In the rows, zero is written as 128.
One turn sends every row of this set to another row. A few are shown first. Where does it send the rows asked after them?
zome: [123 106 113 106  96 132 149 103 133 117 141 127 119 151  85 139 116 159]
maf: [114 119 124 142 104 130 118 106 139 119 151 130 114 154  98 140 110 161]
Bal: [113  97 115 124 135 130 156  95 138 121 137 120 115 176 101 140 133 149]
zame: [113 105 129 148 104 133 147 104 132 120 139 129 115 178 103 125 128 158]
goki: [115 101 132 139 142 131 143 103 145 117 155 133 115 168  95 133 114 163]
vipi: [115 106 110 136 123 132 160 114 155 118 120 132 118 146 122 119 114 162]
luva: [116 107 137 140 139 132 145 108 143 116 151 134 111 171  97 132 113 167]
bev: [118 126 108 144 131 129 137 120 130 110 154 124 113 147 117 130 110 160]
Doz: [123 108 108 137 145 133 158 119 125 123 131 149 119 148  95 133 120 160]
guf: [121 104 110 137 147 133 158 118 129 125 130 148 119 145  94 135 125 161]
Zok: [114 103 103 123 119 136 155 114 147 121 154 129 118 127 108 137 125 162]
peb: [106  97 107 116 145 131 131 107 136 131 120 138 124 162  99 133 114 154]
situd: [121 104 105 137 147 132 157 115 127 123 133 148 121 146  93 134 121 158]
palig: [111 112 106 114 133 132 154  99 127 126 133 133 111 134  90 135 138 163]
zan: [113 118 130 141 104 131 119 108 142 121 147 131 111 153  98 142 113 164]
Bobu: [116 110 104 111 119 131 112 106 143 115 128 120 123 166 105 130 121 157]
movi: [117 114 115 123 114 139 160 127 143 120 144 133 108 133 112 135 125 171]
seke: [120 123 115 134 125 132 131 115 126 116 113 135 115 129 107 125 118 162]
sazim: [100 101 115 110 100 129 125 102 141 125 137 122 123 158 104 133 129 161]
sife: [112 114 126 141 106 130 117 104 143 122 151 129 114 151  97 143 114 161]
Vamar: [109 108 111 140 138 129 131 110 146 118 154 120 116 133 112 139 125 158]
Suko: [117 106 103 138 123 130 159 111 151 116 126 131 123 148 122 117 108 158]
Famas: [106 112 105 114  96 127 127 105 128 118 142 123 124 166 106 126 116 157]
Mamo: [114 100 105 136 126 131 158 108 157 119 125 130 124 143 120 120 115 158]
Mumi: [115 112 112 132 129 131 127 106 133 119 117 132 120 122 103 128 124 159]
purop: [112 121 128 140 131 133 138 126 143 118 140 126 103 141 117 138 126 171]
dume: [112  99 120 148 107 131 144  96 132 120 146 126 121 174 100 125 126 151]
suziv: [118 107 129 140 140 131 144 105 139 114 157 133 115 172  96 130 109 163]
gor: [117 121  94 118 129 131 155 101 115 119 140 133 114 142  92 128 124 158]
zinus: [121 117  99 127 113 136 158 122 134 114 155 132 116 137 112 130 113 163]
nem: [119 118 109 112 115 132 115 114 139 113 123 122 119 171 108 128 118 161]
pufav: [109 106 116 117 140 133 135 118 133 129 111 143 116 168 102 131 114 162]
Daz: [105 115 121 112  94 131 130 114 133 121 130 127 115 166 108 129 124 168]
kulud: [124 109 117 106  95 133 150 106 132 117 138 129 116 152  86 139 116 162]
Kotas: [116 111 114 110 118 133 114 112 146 118 121 122 118 166 106 132 126 163]
kimob: [122 105 117 106  97 133 149 104 136 119 138 128 117 150  85 141 119 162]
Fiki: [116 107 124 124 131 133 160 106 134 120 129 124 107 182 104 138 132 156]
luk: [120 119 103 135 127 130 128 108 124 114 122 133 123 128 105 124 113 155]
Guga: [109  95 129 146 108 133 144  97 139 125 140 127 117 171 100 129 134 156]
Viko: [119 107 110 127 131 130 158 101 127 115 139 122 114 184 104 135 123 149]
lemef: [112 108 103 119 140 131 134 113 125 125 120 140 123 171 102 127 104 155]
daget: [117 126 111 117 127 134 159 111 118 122 128 137 104 143  94 130 131 168]

guf turns into situd
Suko turns into vipi
maf turns into zan
Now find these:
daget turns into palig
zome turns into kulud
luva turns into goki
Daz turns into sazim
movi turns into Zok
pufav turns into peb
luk turns into seke
nem turns into Kotas
Vamar turns into bev
Fiki turns into Bal
Guga turns into dume

One turn sends every row of this set to another row. A few are shown first. Where does it send the rows asked after them?
ver: [118 132 121 121 134 146 129 119 121 114 122 118 130 132 137 104 146 136
 112]
nama: [109 125 136 140 118 133 120 125 123 130 126 105 136 124 135 135 121 138
 140]
gazap: [131 130 113 130 115 138 146 147 125 124 120 122 134 120 131 127 149 133
 134]
ropeg: [126 122 129 132 123 147 118 132 125 122 105 153 130 118 129 105 134 121
 128]
viru: [129 138 123 154 117 128 129 131 133 123 100 122 121 128 130 117 143 117
 138]
rav: [140 124 148 132 134 117 145 119 119 132 127 134 128 122 140 117 129 141
 118]
Dipin: [137 115 134 141 129 157 117 123 119 136 118 115 142 136 124 132 128 136
 125]
Nis: [110 111 127 145 122 129 105 112 123 137 134 120 135 122 137 123 144 113
 126]
Mip: [134 118 140 134 131 108 148 119 121 136 126 141 134 131 146 121 136 129
 129]
zosad: [114 131 130 147 130 139 129 130 118 118 100 140 115 131 138 114 129 118
 140]
ruv: [123 120 126 134 117 145 112 120 137 118 101 144 135 124 128 135 136 129
 110]
Ravuz: [117 103 129 142 119 124 116 112 121 124 132 123 127 131 131 122 148 118
 106]
veri: [137 131 139 131 110 139 115 138 123 121 122 153 130 129 141 124 125 117
 118]
mebub: [128 136 132 148 108 130 126 136 118 121 120 128 122 133 141 129 162 111
 129]
Kalem: [137 125 148 120 124 129 143 114 140 133 131 119 119 129 126 124 144 120
 127]
poziv: [134 138 140 127 132 134 139 118 148 132 124 122 115 130 129 115 141 125
 140]
dovu: [141 118 125 144 125 143 112 120 121 143 117 126 142 150 127 129 129 131
 119]
tisat: [128 135 136 120 150 138 135 115 121 111 117 120 134 126 138 115 150 130
 118]
rufe: [113 128 123 150 116 126 125 116 130 119  95 134 130 124 124 136 134 131
 129]
dofa: [130 120 109 139 135 136 131 138 122 141 113 137 110 130 120 115 134 129
 122]
vudos: [128 140 142 117 126 114 133 112 135 122 130 121 122 137 121 126 138 119
 124]
Bufu: [114 120 141 146 119 129 105 117 112 133 128 115 131 125 128 132 147 117
 132]
Devug: [114 139 133 126 114 138 122 128 123 128 117 133 112 136 132 150 142 121
 110]
kavo: [137 118 146 133 124 111 143 127 131 132 131 134 123 127 145 115 144 141
 125]
tose: [129 141 131 125 142 141 131 111 117 126 123 130 135 125 149 106 151 132
 116]
zizot: [118 102 127 146 125 133 108 122 131 126 143 123 137 124 132 129 144 125
 123]
zene: [130 131 132 134 105 119 118 148 128 132 119 143 127 126 146 128 148 127
 119]
pefoz: [105 129 124 140 131 138 120 132 131 131 128 119 139 130 134 141 134 141
 146]
gibu: [135 122 144 127 148 112 140 123 118 132 125 145 132 128 136 131 138 129
 123]
Zaba: [124 133 117 127 141 138 132 137 113 120 130 141 116 123 137 111 133 114
 137]
Lugal: [126 142 126 155 128 136 130 117 111 114 109 123 124 118 139 133 133 122
 111]
suv: [117 109 137 145 126 133 106 120 114 147 137 122 129 121 131 132 141 127
 122]
ranu: [103 131 128 132 135 136 130 127 135 127 118 120 138 121 149 143 130 125
 139]
palo: [127 138 128 126 117 120 136 115 134 136 135 128 125 136 112 128 133 116
 137]
lerav: [135 138 140 126 137 141 130 116 121 130 129 139 128 119 135 101 147 143
 124]
mas: [136 115 129 138 146 120 141 133 124 138 127 140 137 122 152 130 134 128
 121]
zoni: [142 117 142 141 128 143 105 128 118 138 119 125 140 137 131 140 128 126
 121]
Nezi: [107 128 128 132 121 138 123 128 123 130 116 119 150 131 143 134 124 139
 145]
kikor: [123 110 138 136 119 138 140 122 115 117 113 147 130 120 128 141 130 114
 122]
logu: [109 120 141 136 127 141 115 128 115 122 109 115 138 131 139 130 121 137
 139]
Bozev: [139 134 122 124 119 125 134 145 112 119 137 142 124 135 139 120 129 124
 125]
Muke: [127 137 137 116 124 130 137 110 143 132 125 124 119 143 127 119 137 116
 131]
dape: [122 143 140 121 143 141 135 114 121 134 123 123 121 120 137 113 150 139
 124]
Dute: [138 129 117 135 126 130 138 138 121 117 130 122 113 139 134 118 146 109
 130]
Dur: [134 122 122 149 131 142 111 121 122 130 126 128 141 142 119 125 124 144
 122]
Ruti: [127 128 116 130 115 126 122 135 131 125 136 131 122 103 133 115 127 121
 117]
domad: [120 129 124 148 116 126 114 123 128 129 109 139 134 118 137 145 154 128
 114]
Nipu: [138 137 125 139 127 142 124 117 113 136 116 137 145 142 116 135 126 137
 121]

zoni turns into kavo
Kalem turns into nama
mebub turns into viru
Now find these:
Dute turns into rufe
gibu turns into zizot
Mip turns into Nis
gazap turns into Lugal
Ravuz turns into palo

